In the data rows, zero lies at 4.5, halfway between 4 and 5.
In each game, the first row plays the second. By how much does the first row win? 15 means about a draw, 30 a big win and 0 a big loss. Wins can go round in a circle. Each row has two weighted sums of its numbers, A and B, taken from their middle values. A row wins by its A times the other's B, less its B times the other's A.
[6. 2. 2. 8. 4. 4. 7. 4. 3. 6. 5. 5. 7. 5.]
[5. 5. 3. 5. 6. 4. 5. 5. 6. 4. 5. 5. 6. 5.]: 21
[3. 5. 7. 3. 5. 6. 3. 4. 3. 4. 4. 4. 2. 5.]
[4. 5. 5. 3. 5. 4. 3. 5. 5. 3. 4. 4. 4. 4.]: 20
[3. 6. 8. 3. 5. 6. 3. 4. 2. 5. 3. 5. 2. 5.]
[6. 3. 4. 4. 2. 1. 4. 4. 2. 4. 6. 5. 4. 5.]: 16
[5. 4. 4. 3. 2. 4. 6. 5. 4. 4. 9. 5. 4. 5.]
[7. 2. 2. 8. 3. 4. 9. 5. 5. 7. 4. 5. 8. 5.]: 15
[4. 5. 5. 4. 5. 9. 5. 5. 7. 4. 4. 5. 4. 6.]
[3. 5. 6. 2. 6. 3. 2. 4. 3. 3. 2. 4. 2. 4.]: 27
[5. 4. 3. 7. 4. 4. 5. 4. 6. 5. 2. 4. 7. 5.]
[6. 2. 1. 8. 4. 4. 8. 5. 5. 7. 4. 5. 8. 6.]: 13
[4. 4. 5. 3. 4. 3. 3. 4. 3. 4. 5. 4. 3. 4.]
[6. 4. 4. 5. 2. 6. 7. 5. 5. 7. 7. 5. 5. 4.]: 12
[4. 5. 5. 3. 5. 4. 3. 4. 5. 4. 4. 4. 4. 4.]
[6. 3. 2. 8. 4. 4. 8. 5. 4. 6. 3. 5. 8. 6.]: 18
[5. 2. 2. 4. 7. 3. 4. 5. 4. 1. 3. 4. 4. 7.]
[5. 5. 3. 5. 3. 5. 5. 5. 7. 5. 7. 4. 7. 4.]: 22
[6. 4. 2. 7. 3. 3. 5. 4. 6. 7. 5. 4. 7. 4.]
[5. 4. 4. 5. 4. 3. 5. 4. 2. 5. 5. 5. 4. 5.]: 19
[5. 6. 3. 5. 5. 5. 4. 5. 8. 6. 7. 4. 7. 4.]
[4. 6. 3. 4. 8. 6. 5. 5. 6. 2. 5. 4. 4. 5.]: 10
[6. 3. 3. 8. 5. 5. 7. 5. 6. 6. 4. 5. 7. 5.]
[3. 6. 7. 1. 3. 3. 2. 4. 3. 3. 7. 5. 1. 3.]: 14
[5. 4. 7. 3. 3. 4. 3. 4. 2. 5. 4. 5. 3. 4.]
[5. 5. 2. 7. 7. 5. 6. 5. 7. 4. 4. 4. 8. 4.]: 14
[7. 3. 1. 8. 5. 5. 9. 5. 5. 6. 3. 5. 8. 6.]
[5. 4. 3. 7. 3. 4. 6. 4. 6. 7. 5. 5. 8. 4.]: 9
[6. 5. 3. 7. 6. 4. 7. 5. 4. 5. 4. 5. 6. 5.]
[5. 5. 3. 6. 6. 6. 6. 5. 7. 4. 4. 5. 6. 5.]: 14
[5. 5. 4. 6. 4. 5. 5. 4. 6. 6. 5. 5. 7. 3.]
[5. 4. 4. 4. 4. 4. 6. 5. 4. 4. 5. 5. 3. 5.]: 12
[5. 5. 5. 5. 3. 6. 4. 4. 6. 6. 6. 5. 6. 4.]
[4. 5. 6. 4. 3. 5. 4. 4. 4. 6. 5. 4. 5. 4.]: 14
[6. 3. 1. 7. 5. 4. 8. 5. 6. 6. 5. 5. 8. 5.]
[4. 4. 4. 3. 8. 6. 4. 5. 7. 1. 2. 4. 4. 6.]: 13
[4. 4. 4. 5. 8. 4. 4. 5. 6. 2. 2. 4. 4. 6.]
[5. 6. 3. 6. 6. 5. 5. 5. 7. 6. 5. 4. 8. 4.]: 13
[5. 4. 7. 4. 3. 2. 3. 4. 0. 6. 4. 5. 3. 5.]
[4. 5. 6. 5. 5. 5. 4. 4. 3. 6. 3. 5. 4. 5.]: 10
[6. 4. 3. 6. 2. 3. 7. 5. 6. 8. 7. 5. 7. 4.]
[4. 4. 4. 4. 4. 3. 0. 3. 4. 4. 4. 3. 4. 4.]: 15
[4. 3. 5. 3. 1. 4. 1. 4. 4. 4. 4. 4. 4. 4.]
[3. 6. 5. 3. 5. 7. 4. 5. 7. 4. 6. 4. 5. 3.]: 15
[3. 5. 8. 4. 4. 7. 2. 3. 3. 6. 1. 4. 4. 4.]
[4. 5. 4. 4. 7. 6. 4. 5. 6. 2. 1. 4. 4. 6.]: 10
[3. 5. 6. 4. 7. 6. 3. 4. 6. 3. 3. 4. 3. 6.]
[6. 3. 2. 7. 5. 3. 7. 5. 5. 5. 4. 5. 7. 5.]: 14
[6. 3. 2. 8. 5. 5. 8. 5. 5. 6. 3. 5. 8. 6.]
[3. 7. 4. 3. 5. 5. 4. 5. 6. 5. 6. 4. 4. 3.]: 18
[4. 5. 6. 4. 6. 6. 5. 4. 3. 4. 4. 5. 3. 5.]
[4. 4. 6. 4. 2. 5. 3. 4. 3. 6. 4. 5. 4. 4.]: 13
[5. 3. 2. 8. 5. 4. 7. 4. 6. 7. 3. 5. 8. 5.]
[5. 5. 2. 6. 6. 6. 5. 5. 9. 4. 3. 4. 7. 4.]: 17
[4. 4. 7. 3. 4. 7. 3. 4. 4. 5. 2. 4. 4. 4.]
[3. 6. 7. 3. 6. 7. 4. 4. 3. 4. 4. 5. 3. 4.]: 10
[5. 4. 3. 7. 3. 4. 5. 4. 6. 7. 3. 4. 7. 4.]
[4. 5. 5. 3. 3. 3. 3. 5. 4. 5. 6. 4. 4. 4.]: 2
[6. 3. 2. 8. 5. 4. 7. 5. 5. 7. 3. 6. 8. 5.]
[3. 7. 4. 3. 6. 7. 4. 5. 9. 4. 7. 4. 4. 3.]: 14
[4. 5. 5. 4. 6. 8. 5. 5. 8. 4. 3. 4. 6. 5.]
[3. 7. 4. 3. 6. 4. 4. 5. 6. 5. 6. 4. 3. 3.]: 16
[5. 4. 2. 6. 6. 5. 7. 5. 6. 4. 7. 5. 6. 6.]
[4. 5. 3. 5. 7. 5. 6. 5. 6. 2. 5. 5. 4. 6.]: 15
[5. 4. 3. 6. 6. 5. 7. 5. 7. 4. 4. 5. 6. 5.]
[6. 2. 2. 8. 4. 5. 9. 5. 5. 7. 4. 5. 8. 6.]: 17
[5. 2. 4. 4. 7. 5. 5. 4. 3. 2. 1. 4. 3. 7.]
[5. 3. 5. 5. 3. 3. 4. 4. 1. 5. 4. 6. 3. 5.]: 15
[4. 5. 3. 4. 7. 6. 5. 5. 7. 3. 5. 4. 4. 5.]
[3. 6. 7. 3. 4. 7. 4. 5. 5. 4. 5. 4. 3. 5.]: 4
[5. 4. 4. 8. 3. 5. 4. 4. 6. 8. 2. 5. 7. 3.]
[6. 5. 2. 7. 7. 5. 7. 5. 7. 5. 6. 5. 7. 5.]: 17
[4. 5. 5. 3. 4. 4. 3. 5. 6. 5. 6. 4. 4. 4.]
[4. 4. 7. 3. 4. 4. 5. 4. 0. 4. 5. 6. 1. 5.]: 13
[5. 4. 4. 4. 7. 3. 4. 4. 5. 2. 3. 4. 4. 6.]
[5. 4. 5. 3. 2. 3. 2. 4. 4. 4. 7. 4. 4. 4.]: 17
[4. 5. 4. 2. 4. 3. 4. 5. 5. 4. 6. 4. 3. 4.]
[3. 7. 6. 3. 6. 7. 4. 4. 4. 4. 3. 5. 3. 5.]: 24
[5. 3. 3. 4. 3. 1. 3. 5. 3. 3. 5. 4. 4. 4.]
[4. 5. 4. 3. 5. 4. 5. 5. 4. 3. 6. 4. 3. 4.]: 15
[6. 4. 2. 7. 5. 4. 7. 5. 6. 6. 4. 5. 7. 5.]
[4. 5. 5. 3. 1. 3. 1. 4. 4. 5. 5. 4. 4. 4.]: 14
[3. 7. 4. 3. 6. 5. 4. 5. 6. 4. 4. 4. 3. 4.]
[4. 4. 5. 2. 3. 2. 3. 4. 4. 2. 6. 3. 3. 4.]: 6
[4. 7. 3. 4. 7. 6. 4. 5. 7. 4. 5. 4. 4. 3.]
[4. 7. 6. 5. 7. 6. 5. 4. 4. 5. 3. 4. 4. 5.]: 7
[5. 5. 4. 5. 3. 5. 4. 5. 5. 6. 4. 5. 7. 4.]
[3. 7. 7. 1. 4. 4. 2. 4. 4. 3. 5. 4. 1. 3.]: 15
[5. 4. 7. 3. 3. 4. 5. 4. 0. 5. 5. 6. 2. 5.]
[3. 6. 6. 2. 3. 3. 2. 5. 4. 3. 7. 4. 1. 2.]: 16
[5. 3. 5. 4. 2. 4. 4. 4. 3. 5. 7. 5. 4. 4.]
[5. 4. 6. 5. 4. 2. 3. 3. 2. 6. 4. 4. 3. 5.]: 14
[3. 5. 5. 3. 5. 4. 5. 5. 3. 3. 4. 5. 2. 5.]
[4. 4. 3. 4. 7. 7. 5. 5. 8. 2. 3. 4. 4. 7.]: 23
[4. 7. 4. 3. 8. 7. 4. 5. 6. 2. 4. 5. 3. 5.]
[4. 5. 3. 3. 7. 5. 4. 4. 8. 3. 4. 4. 5. 5.]: 17
[5. 5. 6. 5. 3. 4. 4. 4. 3. 6. 3. 5. 5. 4.]
[4. 6. 6. 2. 3. 3. 3. 5. 3. 3. 8. 5. 2. 3.]: 14
[4. 4. 5. 3. 5. 3. 3. 4. 3. 4. 4. 4. 3. 4.]
[3. 6. 6. 2. 7. 3. 3. 4. 3. 2. 4. 4. 2. 4.]: 18
[6. 3. 2. 8. 4. 4. 7. 5. 5. 7. 3. 4. 8. 6.]
[3. 5. 6. 2. 4. 3. 3. 4. 3. 3. 6. 4. 2. 4.]: 10
[5. 2. 3. 4. 1. 2. 4. 4. 4. 4. 5. 4. 5. 4.]
[6. 2. 1. 7. 6. 3. 9. 5. 4. 5. 6. 5. 7. 6.]: 13
[3. 5. 8. 3. 4. 7. 3. 3. 3. 5. 2. 4. 3. 4.]
[4. 5. 8. 3. 5. 9. 3. 3. 4. 5. 1. 4. 3. 4.]: 20
[4. 6. 4. 2. 2. 2. 3. 6. 3. 4. 8. 5. 3. 3.]
[5. 4. 4. 5. 4. 4. 5. 5. 4. 5. 6. 5. 5. 5.]: 14
[4. 5. 7. 3. 5. 6. 4. 4. 3. 4. 5. 4. 2. 5.]
[3. 6. 7. 3. 5. 8. 4. 5. 4. 5. 4. 4. 3. 5.]: 11
[3. 6. 8. 3. 4. 9. 4. 4. 6. 4. 5. 5. 3. 5.]
[3. 6. 7. 3. 6. 5. 3. 4. 3. 4. 3. 5. 3. 4.]: 25
[4. 6. 6. 5. 4. 6. 3. 5. 5. 6. 4. 4. 5. 4.]
[6. 4. 1. 7. 7. 4. 7. 5. 7. 4. 4. 5. 7. 5.]: 14
[5. 4. 4. 3. 4. 1. 4. 4. 3. 3. 6. 4. 3. 5.]
[3. 5. 5. 2. 4. 3. 3. 5. 4. 3. 5. 4. 2. 4.]: 17
[4. 5. 6. 3. 6. 7. 4. 5. 3. 3. 2. 5. 2. 5.]
[5. 5. 3. 5. 6. 4. 5. 5. 7. 4. 5. 4. 6. 5.]: 18
[5. 4. 2. 7. 6. 4. 6. 5. 7. 5. 5. 5. 8. 5.]
[5. 3. 3. 7. 6. 5. 7. 5. 6. 5. 4. 5. 7. 5.]: 15
[6. 3. 4. 6. 2. 2. 5. 4. 2. 5. 6. 5. 4. 4.]
[6. 2. 1. 7. 5. 4. 8. 5. 5. 6. 4. 5. 7. 5.]: 15
[4. 5. 5. 4. 5. 6. 5. 5. 4. 5. 3. 5. 4. 5.]
[5. 5. 4. 3. 2. 4. 6. 5. 4. 4. 9. 5. 5. 4.]: 10
[3. 5. 5. 2. 4. 3. 3. 5. 4. 4. 5. 4. 3. 4.]
[3. 6. 5. 3. 4. 6. 3. 5. 6. 5. 5. 3. 3. 3.]: 23
[6. 4. 6. 4. 3. 3. 3. 4. 2. 5. 4. 5. 4. 4.]
[4. 5. 5. 4. 5. 4. 3. 4. 3. 4. 2. 5. 3. 5.]: 3
[5. 4. 3. 5. 7. 4. 5. 5. 5. 2. 4. 4. 4. 6.]
[4. 6. 3. 5. 8. 7. 5. 5. 8. 3. 5. 5. 5. 6.]: 12
[6. 3. 4. 4. 2. 2. 6. 5. 2. 3. 7. 5. 3. 5.]
[4. 5. 3. 4. 7. 5. 5. 5. 5. 2. 5. 5. 4. 6.]: 18
[5. 6. 3. 5. 7. 6. 7. 5. 7. 3. 5. 5. 5. 5.]
[4. 5. 5. 3. 5. 4. 4. 5. 5. 4. 5. 4. 3. 4.]: 12
[4. 4. 6. 3. 0. 2. 1. 3. 3. 5. 4. 4. 4. 3.]
[3. 5. 8. 4. 6. 7. 2. 3. 4. 6. 0. 4. 4. 5.]: 13
[6. 3. 3. 8. 5. 4. 6. 4. 6. 7. 2. 5. 8. 5.]
[6. 2. 5. 6. 2. 2. 5. 4. 0. 6. 5. 5. 3. 5.]: 15
[5. 4. 5. 4. 1. 5. 5. 5. 4. 6. 6. 5. 5. 4.]
[3. 5. 6. 3. 4. 4. 3. 4. 4. 4. 3. 4. 3. 4.]: 15
[4. 5. 4. 3. 6. 5. 5. 5. 5. 2. 4. 4. 3. 5.]
[5. 4. 7. 5. 4. 6. 7. 5. 2. 4. 5. 6. 3. 5.]: 13
[6. 5. 2. 7. 7. 5. 7. 5. 7. 4. 6. 5. 7. 5.]
[6. 2. 1. 8. 5. 3. 9. 6. 3. 4. 6. 5. 7. 6.]: 18
[4. 5. 4. 3. 7. 4. 3. 5. 5. 1. 4. 4. 3. 5.]
[5. 4. 4. 7. 2. 6. 6. 4. 6. 9. 3. 5. 8. 3.]: 12
[3. 6. 5. 2. 9. 3. 3. 4. 3. 1. 3. 4. 2. 5.]
[4. 5. 4. 4. 6. 6. 3. 4. 7. 5. 4. 4. 6. 3.]: 8
[3. 5. 5. 4. 5. 3. 3. 4. 3. 5. 3. 4. 3. 4.]
[2. 5. 9. 3. 4. 8. 2. 3. 4. 6. 1. 4. 3. 4.]: 13
[4. 5. 7. 4. 4. 4. 4. 4. 1. 5. 4. 5. 2. 5.]
[4. 5. 6. 3. 2. 4. 2. 4. 4. 5. 5. 4. 4. 4.]: 13
[4. 5. 4. 3. 5. 5. 4. 5. 6. 4. 6. 4. 5. 4.]
[3. 6. 6. 4. 6. 9. 5. 4. 5. 5. 4. 5. 4. 6.]: 8
[3. 6. 5. 2. 3. 3. 2. 5. 4. 3. 8. 5. 1. 3.]
[3. 4. 7. 4. 4. 7. 2. 4. 4. 5. 1. 4. 4. 4.]: 16
[6. 3. 2. 7. 5. 4. 7. 5. 5. 6. 4. 5. 7. 5.]
[5. 4. 3. 5. 6. 5. 5. 5. 7. 4. 5. 5. 6. 6.]: 15
[4. 6. 4. 4. 8. 6. 5. 5. 7. 2. 5. 4. 4. 6.]
[6. 3. 4. 4. 2. 2. 4. 5. 4. 5. 6. 5. 4. 4.]: 13
[5. 4. 4. 3. 3. 4. 5. 5. 4. 4. 7. 5. 5. 4.]
[4. 5. 6. 4. 6. 6. 4. 4. 3. 4. 2. 5. 3. 5.]: 5
[5. 4. 5. 5. 3. 5. 5. 5. 5. 6. 5. 5. 6. 4.]
[3. 5. 7. 3. 5. 7. 3. 4. 4. 5. 4. 5. 3. 5.]: 11
[6. 4. 2. 7. 4. 5. 7. 5. 7. 6. 3. 5. 8. 5.]
[6. 4. 5. 5. 2. 3. 4. 4. 1. 5. 5. 6. 3. 5.]: 26
[4. 5. 4. 4. 7. 5. 5. 5. 6. 1. 3. 4. 4. 6.]
[6. 5. 4. 7. 3. 5. 5. 4. 6. 8. 4. 5. 7. 3.]: 18
[4. 6. 5. 3. 4. 5. 5. 5. 4. 4. 6. 4. 3. 4.]
[5. 5. 2. 6. 5. 3. 6. 5. 6. 5. 6. 5. 7. 4.]: 10
[5. 6. 5. 4. 5. 6. 4. 5. 6. 5. 5. 5. 5. 4.]
[5. 3. 5. 4. 4. 3. 3. 4. 2. 4. 4. 5. 3. 6.]: 14
[4. 6. 6. 2. 2. 2. 2. 5. 3. 4. 8. 5. 2. 3.]
[5. 5. 4. 4. 3. 3. 4. 5. 5. 6. 6. 4. 6. 4.]: 18
[3. 5. 8. 3. 5. 6. 2. 3. 2. 5. 0. 4. 3. 5.]
[5. 5. 4. 5. 4. 4. 5. 5. 6. 5. 7. 4. 6. 4.]: 21
[3. 6. 5. 3. 5. 6. 4. 5. 4. 3. 4. 4. 3. 4.]
[4. 4. 8. 5. 6. 6. 2. 3. 2. 5. 1. 5. 3. 6.]: 26
[3. 5. 5. 2. 4. 4. 3. 5. 4. 2. 4. 4. 2. 4.]
[5. 1. 4. 5. 1. 2. 4. 4. 3. 4. 6. 4. 5. 4.]: 10
[5. 4. 5. 4. 3. 5. 5. 5. 5. 5. 6. 5. 4. 4.]
[7. 2. 2. 8. 4. 5. 8. 5. 6. 7. 4. 5. 8. 5.]: 16
[4. 6. 6. 2. 2. 2. 2. 5. 3. 3. 7. 5. 2. 3.]
[5. 4. 7. 4. 2. 6. 4. 4. 3. 6. 4. 5. 4. 4.]: 15
[6. 3. 2. 7. 6. 4. 8. 5. 5. 5. 4. 5. 7. 6.]
[6. 2. 2. 7. 4. 3. 7. 5. 5. 5. 6. 5. 6. 5.]: 15
[5. 5. 5. 6. 7. 4. 6. 5. 4. 5. 3. 5. 4. 5.]
[6. 4. 3. 6. 3. 4. 5. 5. 7. 6. 5. 4. 8. 4.]: 18
